In the data rows, zero lies at 4.5, halfway between 4 and 5.
Here are some rows, each followed by its group. Groups can overlap.
[2 6 1 3 8 5 3 5 0 3 3 3 2 8 2 5 8 4 6 8 8 8 6 8 3 6 3 6 4 7 6 5 6 1 2 7 6 3 7 5 4 4 3 4 8 4 3 4] d
[5 5 2 1 4 7 2 6 3 4 0 3 2 7 6 6 7 5 4 9 8 5 7 6 3 7 0 2 4 3 5 7 6 2 5 7 6 4 7 3 0 4 0 7 5 1 1 5] e
[4 4 7 5 2 6 5 5 7 5 6 4 5 5 5 3 3 5 6 4 5 3 4 5 5 6 6 5 4 2 5 5 3 5 7 4 4 5 2 4 4 4 5 3 3 6 6 4] f
[7 4 3 4 3 5 6 1 6 5 2 6 1 3 6 6 3 5 1 4 5 1 7 4 6 2 4 3 5 4 2 4 7 6 6 2 6 3 5 4 3 3 5 7 2 3 3 6] d
[5 5 4 3 4 4 6 3 7 3 3 6 4 5 5 5 2 2 2 4 4 3 5 6 4 3 3 2 6 3 4 5 7 4 6 1 8 2 8 4 2 0 3 5 3 3 2 7] d
[0 5 3 5 8 5 2 7 0 4 5 2 4 9 2 5 8 5 9 7 7 9 4 7 3 9 4 7 2 8 7 3 5 2 1 9 3 5 4 4 4 6 3 3 8 6 6 3] f
[7 3 4 7 4 5 6 3 6 6 3 4 4 2 6 5 4 6 2 3 4 2 5 3 7 3 6 4 3 5 3 3 5 7 5 4 4 4 2 4 4 4 6 6 3 5 6 4] g
[6 5 7 4 2 3 3 6 4 3 6 5 6 4 7 4 4 4 5 4 2 6 3 2 5 6 4 4 6 3 4 7 2 6 5 5 4 5 4 3 7 6 5 3 5 4 5 4] f
[5 5 4 4 5 2 5 6 3 5 7 5 7 5 4 6 5 3 4 4 3 6 3 3 5 4 5 3 7 4 4 6 4 7 3 4 4 6 6 3 6 5 5 4 7 3 4 5] h
[5 4 7 5 2 5 6 6 5 5 5 5 7 3 3 3 3 3 4 3 5 4 5 3 3 5 5 5 5 2 6 6 3 5 7 4 4 5 4 5 6 6 5 4 3 5 6 4] g
[4 5 3 5 6 7 3 5 3 6 3 2 4 6 3 4 7 5 6 8 8 5 6 4 3 8 2 5 2 7 6 2 6 2 4 8 2 5 3 3 2 6 2 7 5 3 5 4] f
[8 6 3 3 4 4 5 3 7 4 2 7 4 4 9 7 3 5 2 4 4 3 6 6 5 5 3 2 5 3 0 4 7 5 7 4 7 3 4 4 1 1 2 5 1 4 3 5] i
[4 7 3 1 5 3 2 6 5 2 5 6 4 8 6 8 4 6 6 5 3 7 3 7 5 5 4 4 6 5 2 6 6 4 4 4 8 3 7 5 2 1 3 1 5 4 2 6] e
[5 5 5 3 2 5 5 5 4 7 5 4 6 3 3 2 4 5 3 4 5 4 5 6 4 3 6 4 6 2 6 7 2 5 6 4 5 6 5 3 5 5 5 4 4 5 4 4] h
[4 2 8 6 2 5 5 6 4 6 6 4 5 3 4 3 3 5 4 3 4 4 5 2 4 6 6 5 4 1 6 7 2 5 6 5 3 5 3 4 5 7 5 4 4 6 6 4] i
[6 7 2 3 4 3 4 3 5 4 4 4 6 4 6 6 5 5 3 4 4 5 3 4 7 2 5 2 6 4 2 5 5 6 4 4 6 3 4 5 4 3 5 4 3 4 4 5] h
[2 2 4 7 6 6 5 6 2 8 3 2 4 7 2 6 7 5 6 8 7 4 5 4 3 8 4 3 1 8 7 2 6 5 3 8 1 6 2 3 2 7 3 8 6 2 7 4] f
[3 4 2 5 6 6 5 5 3 7 1 2 2 6 1 6 6 4 5 8 8 5 6 6 3 5 3 3 2 7 7 2 8 5 3 6 3 5 5 3 2 5 3 8 6 0 5 5] j
[3 2 6 8 5 7 5 6 4 7 6 4 6 4 3 6 4 5 5 4 4 4 4 3 3 6 6 5 3 3 6 4 3 6 3 5 3 6 4 3 5 6 5 4 5 7 5 4] i
[3 4 7 5 3 3 3 7 2 2 6 4 5 4 4 4 4 5 7 3 2 5 3 5 5 4 6 6 4 5 4 6 3 5 4 5 4 5 4 6 9 7 7 3 5 5 7 3] k
[4 5 4 5 4 5 5 4 7 5 5 4 5 6 4 6 3 3 4 5 4 3 4 5 4 4 4 4 5 3 5 4 5 5 5 3 6 4 6 3 2 1 3 4 4 5 3 6] l
[5 4 8 4 1 3 6 4 5 4 5 7 5 3 6 3 3 3 3 4 2 3 5 4 4 4 4 4 5 3 5 7 3 6 5 4 4 4 5 4 7 5 5 5 3 4 6 3] g
[6 5 5 5 5 5 6 2 6 4 8 8 5 5 7 3 5 4 4 4 4 5 5 5 5 6 3 6 5 4 4 4 4 3 6 4 3 5 4 4 4 3 5 3 4 7 3 4] i
[6 3 4 6 5 6 4 3 4 7 5 3 6 4 5 6 5 7 5 4 4 4 3 5 7 2 6 3 3 5 1 4 5 7 5 4 4 3 2 5 5 5 7 3 4 5 4 3] e
[6 4 5 6 6 4 5 4 5 6 5 4 6 2 4 1 6 4 4 3 4 4 4 3 5 3 6 6 4 5 4 4 4 4 5 4 2 7 3 7 7 8 7 4 4 7 4 4] l
[3 5 4 4 4 5 5 2 6 5 5 4 5 6 3 5 4 3 4 5 4 4 4 6 5 4 5 4 5 2 6 4 5 6 5 3 6 4 5 1 3 1 4 4 4 6 3 6] h
[5 2 5 7 4 6 5 3 5 7 4 4 4 3 6 6 4 6 3 4 4 1 5 3 7 4 5 4 3 5 2 3 5 6 5 5 3 5 1 4 3 5 6 6 3 5 5 4] i
[7 8 2 1 5 3 3 5 6 3 3 6 6 3 8 7 3 5 3 4 4 6 6 6 4 3 3 2 6 3 2 6 6 4 5 3 9 3 7 5 2 3 2 4 2 3 2 5] l
[4 2 5 6 4 6 6 5 4 6 5 4 5 3 2 5 3 3 3 5 4 4 5 4 3 3 5 4 3 3 7 4 4 5 4 2 5 5 6 3 6 4 6 5 6 5 3 5] d
[4 3 1 6 6 7 5 3 1 8 1 1 2 4 2 6 8 6 3 8 8 4 7 6 5 3 4 3 1 7 5 3 6 6 2 7 3 3 3 3 4 7 6 9 6 2 5 3] d
[1 3 5 7 6 6 7 0 3 6 4 2 3 5 2 1 8 1 1 5 6 6 7 6 1 4 3 5 4 5 9 5 4 2 4 5 3 3 6 4 5 6 5 7 5 5 5 3] d
[3 2 7 7 5 5 6 7 5 5 6 5 4 4 3 5 3 4 5 3 3 3 5 4 3 5 6 5 3 4 6 3 5 5 5 3 4 5 4 4 5 5 5 5 4 5 7 4] k
[4 6 4 4 6 2 5 6 2 4 8 5 6 6 4 6 5 5 5 4 2 8 2 4 5 4 6 5 8 5 5 7 4 7 1 5 4 6 6 4 6 5 6 2 8 3 5 5] h
[0 2 6 8 7 7 6 2 2 7 4 1 5 5 1 1 9 2 4 5 7 5 7 5 1 6 4 6 2 6 8 3 4 2 4 8 1 4 2 5 4 8 4 7 4 7 7 2] i
[7 6 3 4 4 3 4 5 5 4 4 4 5 2 6 6 4 6 5 3 3 6 4 4 6 2 5 3 5 5 3 4 5 6 4 3 6 4 5 5 6 5 6 4 5 3 4 5] j
[4 7 5 3 3 3 3 6 6 1 5 5 4 7 5 4 4 6 7 4 4 6 2 6 6 6 5 6 7 3 4 7 3 4 4 4 7 4 6 4 4 3 4 1 5 6 5 6] g
[4 2 9 5 1 4 4 4 5 4 5 5 4 2 5 3 3 5 4 3 3 2 5 3 4 4 6 6 4 3 6 5 2 5 6 5 3 5 2 4 6 6 5 5 3 5 6 4] f
[5 5 5 1 2 3 3 4 5 3 3 6 4 3 7 4 3 5 3 4 3 3 5 4 5 3 4 4 6 3 4 8 3 5 5 4 6 4 6 6 5 4 3 4 4 3 3 5] l
[6 5 5 6 6 3 6 3 5 5 6 4 6 4 3 1 6 4 3 3 3 6 2 1 6 2 6 6 7 8 3 4 3 5 4 3 2 5 4 9 8 7 9 3 5 6 5 4] d
[6 5 5 5 6 3 5 4 5 4 4 6 5 3 5 1 5 3 3 3 3 4 5 2 4 4 5 6 5 5 4 4 4 3 5 4 4 6 5 7 6 6 6 4 3 7 5 4] g
[4 6 4 4 5 2 3 7 5 1 6 5 3 8 6 7 3 6 7 4 2 7 2 6 6 7 5 6 6 6 3 5 5 5 3 5 6 5 5 5 3 2 3 1 6 5 5 6] f
[3 3 4 4 3 6 4 4 2 6 1 1 2 5 2 3 7 5 5 8 7 4 6 6 4 3 4 4 2 7 7 4 5 5 4 7 2 5 3 4 5 7 5 8 6 1 5 3] j
[7 5 5 6 5 3 5 6 5 4 6 5 7 3 7 7 4 5 4 2 2 6 3 0 5 4 4 4 5 6 2 5 5 6 3 4 4 4 5 7 7 6 5 4 4 3 7 4] k
[5 3 6 4 2 5 6 5 5 6 4 5 4 2 3 3 3 4 3 4 5 4 6 4 4 3 6 4 5 1 6 7 3 5 7 2 5 5 6 5 6 5 6 5 4 4 3 4] d
[5 3 5 6 5 4 6 5 5 6 7 5 6 4 4 6 5 6 5 4 4 5 3 3 5 4 5 4 6 4 5 4 4 7 3 4 3 5 4 3 6 6 6 4 7 4 6 4] l
[4 6 4 3 4 3 6 4 7 2 4 7 4 6 6 5 2 2 3 4 3 4 5 6 3 5 3 3 6 3 4 4 7 4 6 3 8 3 7 4 1 0 1 5 2 4 4 6] g
[4 3 8 5 2 3 4 5 3 4 6 5 7 3 6 4 4 3 4 4 2 4 3 1 5 4 5 4 5 4 4 6 2 6 4 5 3 5 4 4 9 6 7 4 5 4 6 4] g
[6 3 4 5 5 5 4 5 4 6 4 4 6 2 6 6 5 8 4 4 3 5 3 1 6 3 6 3 4 6 2 5 4 6 3 5 4 4 4 8 5 8 6 4 5 4 4 4] e
[4 5 4 5 6 3 5 7 2 5 6 4 6 4 1 6 4 6 6 4 4 7 3 4 5 3 7 5 5 7 5 5 4 6 2 3 5 5 6 6 7 6 7 3 7 4 5 4] d
[0 3 4 7 6 8 5 2 2 7 6 0 5 6 1 2 8 3 6 6 8 6 6 7 2 5 4 5 3 4 9 3 4 2 5 6 2 3 3 2 4 6 3 6 6 5 4 3] l
[3 1 6 7 4 6 6 3 5 7 6 4 5 5 3 5 4 4 5 4 4 2 4 5 5 4 6 3 4 3 5 3 5 6 7 3 3 4 2 3 4 4 6 4 4 4 5 4] e
[6 3 4 5 4 5 5 4 5 6 3 6 3 2 6 6 3 6 3 4 4 2 6 3 5 4 4 4 4 5 3 4 5 6 5 4 4 5 4 4 4 6 5 7 3 4 5 4] g
[5 5 4 5 5 4 4 5 4 4 5 6 5 3 4 7 3 5 5 4 4 5 4 4 4 4 5 4 4 6 3 4 5 5 5 4 5 5 4 5 5 6 6 4 4 4 5 4] g
[0 4 5 5 7 6 5 1 3 3 7 4 5 7 5 3 8 3 5 6 7 7 5 6 1 8 0 6 4 4 9 5 3 0 2 7 4 3 6 3 3 4 1 6 6 5 4 5] i
[1 4 5 6 8 5 5 3 4 4 3 3 2 6 3 2 8 1 4 4 7 5 8 7 0 6 2 6 3 5 7 3 6 0 5 6 5 3 6 5 3 4 2 7 4 6 6 4] k
[4 4 5 6 5 6 5 5 5 6 5 4 6 4 3 6 3 4 5 4 4 4 4 4 3 4 5 4 4 3 6 4 4 6 4 3 4 5 5 4 4 5 4 4 5 5 4 4] l
[3 4 4 6 5 3 5 5 3 4 6 3 4 6 2 6 4 6 5 4 3 5 2 4 6 3 7 5 6 6 4 4 5 6 3 3 5 4 5 6 6 4 7 3 7 4 5 6] d
[8 4 4 6 4 4 6 4 7 4 4 6 4 4 9 6 4 5 2 3 2 3 6 4 6 4 3 3 4 4 2 4 6 6 6 3 5 3 4 3 4 3 5 6 2 3 6 5] k
[5 5 4 5 4 3 4 3 6 4 4 4 3 4 5 6 4 6 6 4 4 4 3 4 7 2 6 4 5 6 3 3 6 6 4 3 5 4 3 5 5 4 6 4 4 3 5 5] j
[6 6 5 1 2 5 3 6 5 3 4 7 5 5 7 5 3 3 4 4 4 5 6 6 3 7 2 3 6 0 4 8 3 2 8 4 8 4 7 2 3 2 1 3 2 5 3 5] i
[4 4 7 5 2 5 5 5 7 5 6 4 4 5 5 3 3 5 6 4 5 3 4 5 5 5 6 6 4 2 5 4 3 5 8 4 4 5 2 4 4 4 4 4 3 6 6 4] f
[4 6 6 3 3 3 3 8 3 3 6 5 5 5 4 4 4 6 7 4 4 7 3 5 5 6 6 6 6 3 5 7 2 4 4 5 6 6 5 5 6 6 5 2 6 6 5 4] g
[4 5 2 4 7 6 4 6 2 5 2 4 3 7 4 4 7 2 5 9 8 5 7 5 3 8 1 4 2 6 6 3 7 2 4 7 4 5 5 2 3 4 2 7 6 4 4 4] g
[4 4 6 4 2 4 5 3 3 6 5 4 6 2 3 2 4 3 3 4 4 3 5 6 5 2 7 4 5 3 6 6 2 6 7 4 3 5 3 3 7 6 6 5 4 5 5 3] h
[3 3 7 4 1 4 5 2 6 3 4 5 3 4 7 3 3 4 3 3 3 1 5 5 5 5 4 5 5 2 4 6 3 5 7 5 6 3 3 4 4 2 4 4 2 5 5 5] i
[7 4 5 7 4 5 7 4 7 6 5 6 6 3 7 5 4 4 3 3 3 3 6 3 5 4 4 3 4 5 2 3 6 7 6 3 4 3 3 4 5 4 6 6 2 3 7 4] k
[5 8 3 2 5 2 3 5 5 1 6 6 3 8 8 8 4 5 5 4 2 8 3 6 6 5 3 5 9 4 3 7 6 5 3 4 8 3 7 4 2 1 3 1 6 4 3 7] l
[3 1 8 6 2 5 5 5 4 4 5 5 3 2 5 3 3 4 4 2 2 2 5 4 4 4 5 6 4 3 6 5 3 5 6 4 4 4 4 4 7 5 5 5 4 5 6 4] k
[6 5 4 5 4 4 5 3 7 5 4 5 3 1 5 5 4 6 4 3 4 4 5 6 5 1 5 4 4 3 5 4 5 6 4 2 6 3 5 4 5 4 4 5 4 4 5 5] j
[4 5 4 4 4 2 7 3 7 4 6 6 5 6 5 5 5 4 3 4 4 4 3 6 6 3 5 3 8 3 5 5 5 7 3 3 5 4 5 2 3 2 4 4 6 3 5 6] h
[6 5 3 5 5 4 4 5 4 6 5 4 7 3 5 6 5 6 5 4 4 6 4 5 6 3 6 3 4 5 2 5 4 6 5 4 5 4 4 4 6 6 6 4 4 4 4 3] l
[5 6 4 3 3 3 4 7 4 5 5 4 6 4 4 3 5 4 5 5 5 5 3 3 5 4 6 4 7 2 5 8 2 5 5 5 5 6 5 4 6 6 5 3 5 5 3 5] h
[4 4 5 7 6 4 4 7 4 4 5 4 6 5 3 7 4 4 6 5 4 5 3 0 4 6 5 4 4 5 5 3 4 6 2 4 4 6 5 4 6 6 6 4 6 5 6 5] g
[5 7 7 3 2 3 2 5 5 1 7 5 4 7 7 5 4 6 6 3 2 7 2 5 6 6 4 5 7 3 3 7 3 5 5 4 6 3 4 4 5 3 5 2 4 4 6 5] f
[7 5 4 6 4 5 6 3 7 6 3 5 5 2 6 5 4 5 3 4 4 2 6 4 6 3 5 3 3 5 2 2 6 6 6 3 4 3 2 5 4 4 5 6 1 4 6 4] g
[5 4 6 6 4 5 5 3 7 5 6 5 5 4 5 3 4 5 5 3 4 3 4 2 5 6 6 6 4 4 4 2 4 3 6 4 2 4 2 6 4 4 4 4 4 6 5 5] f
[6 5 5 5 6 5 4 8 5 4 6 6 7 5 5 4 4 3 7 4 4 5 5 4 4 6 5 6 4 6 4 3 5 3 5 4 4 6 5 6 7 5 5 3 4 6 5 4] k
[6 7 2 2 4 3 3 5 5 3 3 6 2 3 5 7 3 5 6 4 4 6 5 7 5 3 4 4 5 5 3 4 6 5 5 3 7 5 6 4 5 4 5 4 4 4 3 5] j
[4 6 5 3 3 4 3 7 5 1 6 4 5 7 7 5 4 6 7 4 4 5 1 6 7 7 4 5 7 2 3 7 3 4 4 5 7 4 5 4 4 3 4 1 5 6 4 5] i
[6 7 3 3 4 3 4 3 7 3 3 5 2 4 6 6 3 7 5 4 3 4 3 5 6 2 5 4 5 6 2 4 6 6 4 2 6 4 5 7 3 3 4 4 4 3 4 6] j
[8 5 3 4 4 4 6 4 5 8 3 5 6 1 5 5 5 6 2 4 5 4 6 5 5 2 6 3 4 5 3 5 5 7 5 4 4 5 3 4 4 6 5 6 3 4 4 3] h
[4 2 5 6 4 5 7 4 4 6 5 5 4 3 2 5 3 4 3 4 4 4 6 4 3 3 6 4 4 3 6 4 5 6 5 2 5 4 6 4 5 5 6 6 5 4 4 5] d
[5 7 4 4 6 2 5 3 5 5 5 3 5 5 4 1 7 6 4 3 4 5 2 4 7 2 7 7 7 8 3 5 3 4 3 5 3 6 3 9 6 6 7 2 5 7 4 5] h
[0 2 6 8 7 7 7 1 2 7 8 3 7 6 2 2 8 2 5 6 7 6 6 4 1 7 2 6 2 5 9 3 3 2 4 7 0 4 3 3 5 7 4 6 6 5 6 2] i
[7 6 4 3 4 3 7 0 8 3 3 8 4 4 7 1 4 1 0 3 3 4 7 5 4 3 2 5 7 3 3 5 5 3 7 1 6 3 8 7 4 1 4 5 1 5 2 6] d
[5 4 4 5 5 4 5 4 3 5 4 4 5 2 4 6 4 5 4 4 4 4 3 2 6 2 5 3 4 5 4 5 4 6 3 3 5 4 5 6 7 6 8 5 5 3 4 5] d
[4 5 5 3 3 3 3 8 4 3 6 4 4 4 3 4 4 7 8 4 4 7 2 6 6 3 7 6 6 4 6 7 3 5 3 4 4 6 6 5 7 6 6 2 7 6 5 5] j
[5 3 6 6 5 5 6 2 5 5 8 6 6 5 6 2 5 5 4 3 4 4 4 2 5 6 4 7 5 4 4 3 3 4 6 4 2 5 2 5 5 5 6 4 4 6 5 4] i
[6 6 3 2 3 3 5 1 9 2 3 7 0 4 8 6 3 5 3 4 4 3 5 9 5 2 3 3 6 2 4 4 7 4 5 1 9 2 7 3 1 0 2 5 3 4 3 7] j
[3 6 0 3 6 6 4 3 2 7 1 3 2 5 3 7 8 5 4 8 8 5 7 8 4 4 3 3 3 7 5 4 7 5 2 7 5 4 4 2 1 5 3 8 5 2 4 4] h
Which 3 groups are nearest to each row below, nearest first, going by the distance to the centre of the group?
[3 5 6 3 3 3 3 5 4 2 5 4 5 6 6 4 4 6 6 4 3 4 1 6 7 5 6 5 6 5 3 6 2 5 3 6 5 4 3 5 6 4 6 2 5 6 6 4] f g h
[0 3 3 5 6 7 6 2 2 5 3 3 3 6 1 3 7 1 3 7 8 6 8 8 1 5 2 5 3 4 9 4 5 1 4 5 5 2 7 3 4 3 3 6 6 4 3 4] d i l
[3 5 4 5 5 5 4 5 4 4 6 3 5 6 2 7 4 6 6 5 4 6 2 5 6 4 7 5 5 6 5 4 5 6 2 3 5 4 6 6 6 3 7 2 7 6 4 5] l h d
Which 3 groups are nearest to each row below, nearest first, going by the distance to the group's nearest row?
[3 4 3 4 6 6 3 6 3 5 1 3 3 7 4 7 6 4 5 8 7 5 6 5 2 8 2 3 2 6 6 3 7 4 3 8 4 5 4 2 0 4 1 8 5 1 5 5] g j f
[5 4 4 4 4 5 5 3 5 6 6 5 5 3 4 2 5 5 4 5 5 4 5 6 5 3 6 5 5 3 6 4 3 3 4 3 4 5 5 3 5 4 4 4 5 7 3 5] h l d
[7 5 3 3 5 4 3 5 4 4 3 5 6 3 8 7 4 6 4 4 3 5 4 3 6 4 3 2 5 4 1 6 5 5 4 4 7 3 5 5 4 5 5 4 4 3 3 5] j h l
[5 8 3 2 5 2 3 3 6 1 4 5 3 5 5 7 3 6 6 3 3 6 2 5 6 2 5 4 7 6 2 4 6 5 4 3 7 3 6 7 4 3 4 2 4 3 4 6] j h e
[4 4 4 5 4 3 5 5 6 4 5 4 4 6 3 5 4 5 6 4 4 4 2 5 7 3 7 4 5 5 4 3 6 6 4 3 4 5 4 4 5 3 6 4 6 4 5 6] j d l
[3 8 1 2 9 3 2 5 2 2 1 4 3 8 6 5 9 4 5 7 6 8 5 6 3 8 1 6 5 8 3 6 6 0 1 9 6 5 8 9 1 5 1 4 6 5 4 5] d g f
Which 3 groups are nearest to each row below, nearest first, going by the average distance to the group's rows?
[4 2 6 6 5 5 6 5 5 6 7 6 6 3 5 2 4 4 5 4 5 3 4 4 4 6 5 6 4 4 6 3 3 3 4 5 3 6 4 4 5 5 4 4 5 8 4 4] k g i
[4 5 7 4 3 4 3 7 5 3 7 4 4 7 4 4 4 6 8 3 4 6 2 5 6 6 6 7 5 4 4 6 3 5 5 5 5 5 3 5 5 5 5 1 5 6 6 4] f g k
Which 4 groups are nearest to each row below, nearest first, going by the distance to the centre of the group?
[4 3 8 4 1 4 4 5 4 4 4 6 5 3 5 3 2 4 5 4 3 3 5 5 4 5 5 5 4 3 5 5 3 5 7 5 5 5 3 3 6 5 5 5 3 5 5 3] g k i f
[4 7 3 3 5 2 4 5 6 2 5 5 3 7 3 6 3 6 7 4 3 7 3 8 5 3 6 5 6 6 4 4 6 6 4 2 6 4 6 5 4 2 4 2 6 4 4 6] j l h e
